Rotation paths and how fast each direction turns (degrees a step)
Each turn is a multiple of 5 degrees from 10 to 175, or 0.
Each row of a path follows its step; steps can be skipped.

step 0: [ -4  13  -7  11   4   3  18  15   0 -12  -2 -29  12  -5   6   3   4 -11
  -8   0  10   3   0 -13  21   1  -7]
step 1: [  9  14  -7   7  15   6 -15   2  -4 -16  -4  -5  -4 -12 -12  10 -16 -10
  -3 -20  -4  -2   2  14   4  -1 -20]
step 2: [-16 -13   0  17   2  -9  -4  16  -2  12  -7 -19   2 -18  -5  -1   6 -19
   1 -13  11 -11   5   0  12  -3  -3]
step 3: [ 13   3  -3  12   6   5   7  15   1  -8   2   1 -16 -21   9   1   5  -3
 -23  -8 -12   3  21   6   9  -3 -12]
step 4: [ -1  11   9  16   2   8   7   8   5  -7 -16 -10   5 -15  -4 -21   5 -10
   8  -8  19   8  -5  -1   8  -1 -21]
step 5: [ 11   3   1   3   5   0  -7  20  -3 -13   0 -20   0 -18  -9  16   3  14
   7  -4  -4 -15  16   3   1  -4 -19]
step 6: [-12  -9   6   9  11  -3  18  14  -4  -1  13  -3   3   0  -2   0  -7 -11
  -6 -18  18  -3   3   9  18  -6 -21]
step 7: [  6  10  22  12   6   0  -8   7 -12  -2  -4   0  -3 -28   9   8  -7  -5
  -7  -3  -3  -2  11  -1  12  21 -11]
step 8: [  1   4  -8  -4  14  -3   0   3  13  -1   3 -13   5 -18  -1 -19   5   0
   0 -10   9  -5   6 -12  31  -7 -14]
step 9: [ -1   7  -3  10  24   4   9   7   5  -9  -5 -10 -23 -18   1  22  -6  -6
   9   5   5   0   5   3   2   1 -17]
Directions:
[ -3  -4   7   0  -4 -11  -5  -3   1   1   6   5  -2  -6   6  -4   1  -6
  -6  -7  -2   1   3  -1  -1   1   3]  80
[ -5   5  -4   3  -9  -2   2   2   0   3   4   1   1   6   1  -3   5 -10
   9   3   3  -2   2  -3   6   1  -4]  175
[-10  -7  -2   0  -2   5   1   0   0   0   4  -6   4  -4  -2  -7  -5   2
   0   0  10   9  -1  -1   1  -1   4]  170
[ 2 10  5 -3 -3  3 -8 -7 -1  4 -2 -4  5  0 -8 -5 -1 -1  0 -5 -4  7  2 -3
  0  3 -5]  110
[ 1 -3 -2 -1  0  2 -3 -1  9  2  4 -5  5  2  0  6 13  4 -3 -3  2 -2  6  1
  3  5  3]  130
[-3 -4  2 -6 -1  2  7  3 -7 11 -4  3 -1  1 -4  1  1 -4 -7  3 -2  1  8  6
  1  3 -1]  95

step 0: [ -8  14   1   1   9   8   5   7   3   5   4  -8 -23 -25   1 -12 -10 -13
  -2  14   6  -4 -10  14   1  12   9]
step 1: [-11  -5   5  -7  20 -22  14   6  -2 -13  11   4 -10   3  13  -1  -3 -10
  10  14   9 -18 -12   5   6   1   4]
step 2: [-13  -8   1  -9  -1  -9  -1 -17  -7   9   3   0  -8   8  16  -9   1  25
  13   2  16 -10 -15  -1  -4  14  -8]
step 3: [ -3 -12  -1 -10   5   8   6  12   7  25   6  -4  -6   4   8   3  22  10
   4   3   0  -6   7 -14  -1  25  -5]
step 4: [  5  -7  -8  12  12 -21   1  15   1  24  -2   8  11 -10  -1   0  10  -6
  -6  -3  -1  11  -7   2  -6  16 -19]
step 5: [ 12  -9   1   6   9  -9 -16   0   2  -4   9  17  17  -3 -15  12  10  11
  -5  -5   1  -8  -3  25   7  15  -2]
step 6: [ -2   4   3  -5  -7   5 -11   2   5   3 -18   3   1  -1 -23   1 -13   8
   0  19   2  -6  12  20  11  18 -12]
step 7: [ -5   0  12  -9   4  -8 -22   9   8   8   0 -12   8  12   6   4 -17 -22
   2  20  -6  -2  11   8   5   5   6]
step 8: [-14   7   4  -9  10 -16 -34   0  -9  -6 -11   3   4   9   7 -12   5  -5
  -2   2  15   8  -1  -9   6  -5   6]
step 9: [  7  16   2  -7  -1   3 -20   6  -1  11  -7   0 -18  10   3  16  13  17
  -6   6   7  -1 -15 -11  11  -6  14]
Directions:
[ 2  8  3 -2 -1  5  0  4  1 -2 -1  2  8 -4 -1  0 -9 -6  1 -9  4 -9 -2  2
  3  5 -3]  55
[-4 -3 -4  5  2  4 -6  0  4 -4 -6  0  5  1 -4 -6 -5 -2 -9  6 -8 -2  0  5
  3  0  6]  45
[ 4  1  6 -3  6 -5  0 -1 -4  5  5  6  9  0 -1 -9 -2  1  4  2 -5 -1 -2 -1
 -2 -9  0]  115

step 0: [ 14  14  17 -16 -29  -1   6  -7 -20  -4   3 -17  -4   9   5  -9   1  13
   3   2  -8   0  -9  -4   0   0   9]
step 1: [ 11  -8  -4   3 -14   7  22  -6  -7  15  -1 -30 -15  18   4   8  -6   6
  -2  -4   5  -6  -8   4   0  10  10]
step 2: [ -6 -10  17 -13   1  12 -11  -2 -18  13   0 -13  -8  30   3   0   3   7
  -1  -9  11 -16  -4  11  -5  -6   5]
step 3: [ -2  -9  14 -10   0  -3   4 -11   2   5   0 -17   6   5  -5   2   1  32
   9  -2  28   1 -13  11   1   2  -6]
step 4: [ 10  -9   7   1  13  -3   1 -14 -13  17  12 -15   1  15   2 -13  -4  11
  -4  10  15  11  -4 -12  -8  -7 -23]
step 5: [ -6   3  21  -2   5  15   0 -25   3  12   1 -12 -12  -6   1 -12  -4   9
   2  27   4 -11  -7  -9   8  -5  -4]
step 6: [ -2 -10   9   2   7   8   3 -10  -5   2  13 -17 -13  -1 -27  -9 -13 -14
   2   4  13   6 -14  -1  22  -3  -1]
step 7: [ -5  15  13 -10   0  12  -8 -13   2   2  26 -12   2   6 -24   1   6 -14
  -2   3  15 -11   6  -7  -2  13  -7]
step 8: [ 11  29  21  -2  -6 -13   8 -19  -9  -4  -1  -8  -4  -1 -18  -8   0  -2
  -7  -1  16   3  10   8  10   4   1]
step 9: [ 16  -7  17   4 -16   2  20 -11  -5  -1   8 -19   6   6 -13 -18  -3  -6
 -16   1  -9  -5  13   2  -6  15  -2]
Directions:
[ 7  4  5  1 -8 -1 -2  3  0  9  2  4  5 -1 -3  2  1 -7 -1  1  0  3  1 -1
  3  6 11]  40
[ 5  0  1 -5  1  1  1  9 -5 -3 -2 -4 -4  1  9  6 -3  3  8 -2 -2  2 -3 -2
 -7  4  6]  25

step 0: [ -7   1  -3  14 -11   1   4  12  21  -8  -3  21   0 -11  -7  -4   4   0
 -12  -1  -4  14  -4 -28  -5 -14   5]
step 1: [  0 -18  -4  28 -12   7  15   6  -2  -3   0  23  -1 -13   5   7  -1  15
   6  13   9  -8   0   9   6 -11  -3]
step 2: [ 25 -19 -22  -4  -9  -7   4   0  -4 -10  -5  13   6 -13  -5   1   2  -9
  -2   2  -7   3  12  -5  24  -1  -5]
step 3: [ -4 -21   3   3  -5   0  -3   2  -5   0   2   3   1  -7  18   2   0 -10
  10 -18   4  -3   7 -30   7 -16 -21]
step 4: [  2 -22  -3  -5 -17   3  -4  15  21  15  -5 -14  10  -7   6  -9  -7  13
   7  15   9   6   0  -4   6  -7 -16]
step 5: [-14 -12   7  11   8 -21 -12  -5   4  -5  -5   1  12  -5  -2 -18  -9   4
  -9   9   5   2  19  -1  28  -3  -3]
step 6: [ 11  -1  18  13 -22 -18 -13  -7  -4 -10  -7  -2   2 -10 -14  -6  -4   7
   2 -12   9  19   4  -5  -6 -12 -11]
step 7: [ 17 -12  12  20  -6  -4 -14  -2  -2   2   0  -3   3   5   6   6  11  24
  -2   0  11  -5 -18  -4  16  15 -13]
step 8: [  0 -14  -1  -5 -10  -2  -6 -29  16  -2 -18   3   0   1   0  -2   0  -9
 -13   0   3  12 -20  -8  20   9   0]
step 9: [-12 -13  12   6 -11  -4  -3   0   1   4 -11   4 -21  -3  -3  15 -26   7
 -20  -6   5  -6  -6 -20   0  -3   0]
Directions:
[ 3  1  5 -7  8 -1  2  2 -2  3  1 -7  3  4  1 -6 -1  3  6  2  3  5  8  0
  4 -9 -7]  40
[ 6 -6  4 -4  8  6 -7 -4  3 -2 -4 -3 -1 -7  7  4  5 -1  3  2 -1  1  0 -6
 -5  4  1]  80
[ 0  7  0  7 -4  7 -1  8  1  1 -4 -6  7  5  7  3  7  4  0 -5 -1  2 -2 -5
 -1 -4  0]  110
[ -1   7   5  -1  -3  -1  -2  -7   3   3   4   3  -4  -6   4  -1  -2  -3
  -2 -10  -4   4   4  -6   2  -7   5]  125
[ 8  2  5  4  5  0 10 -4  0  0 -2  5 -2 -1 -6  4  8  1 -3  1  2  0 -9 -1
  4 -5 -1]  55
[ 2 -2  5 -1 -2 -2 -1  4  5 -5 -3 11  6 -1  6  4 -9  2 -1 -1  0  5 -2  0
  4  2 -9]  0
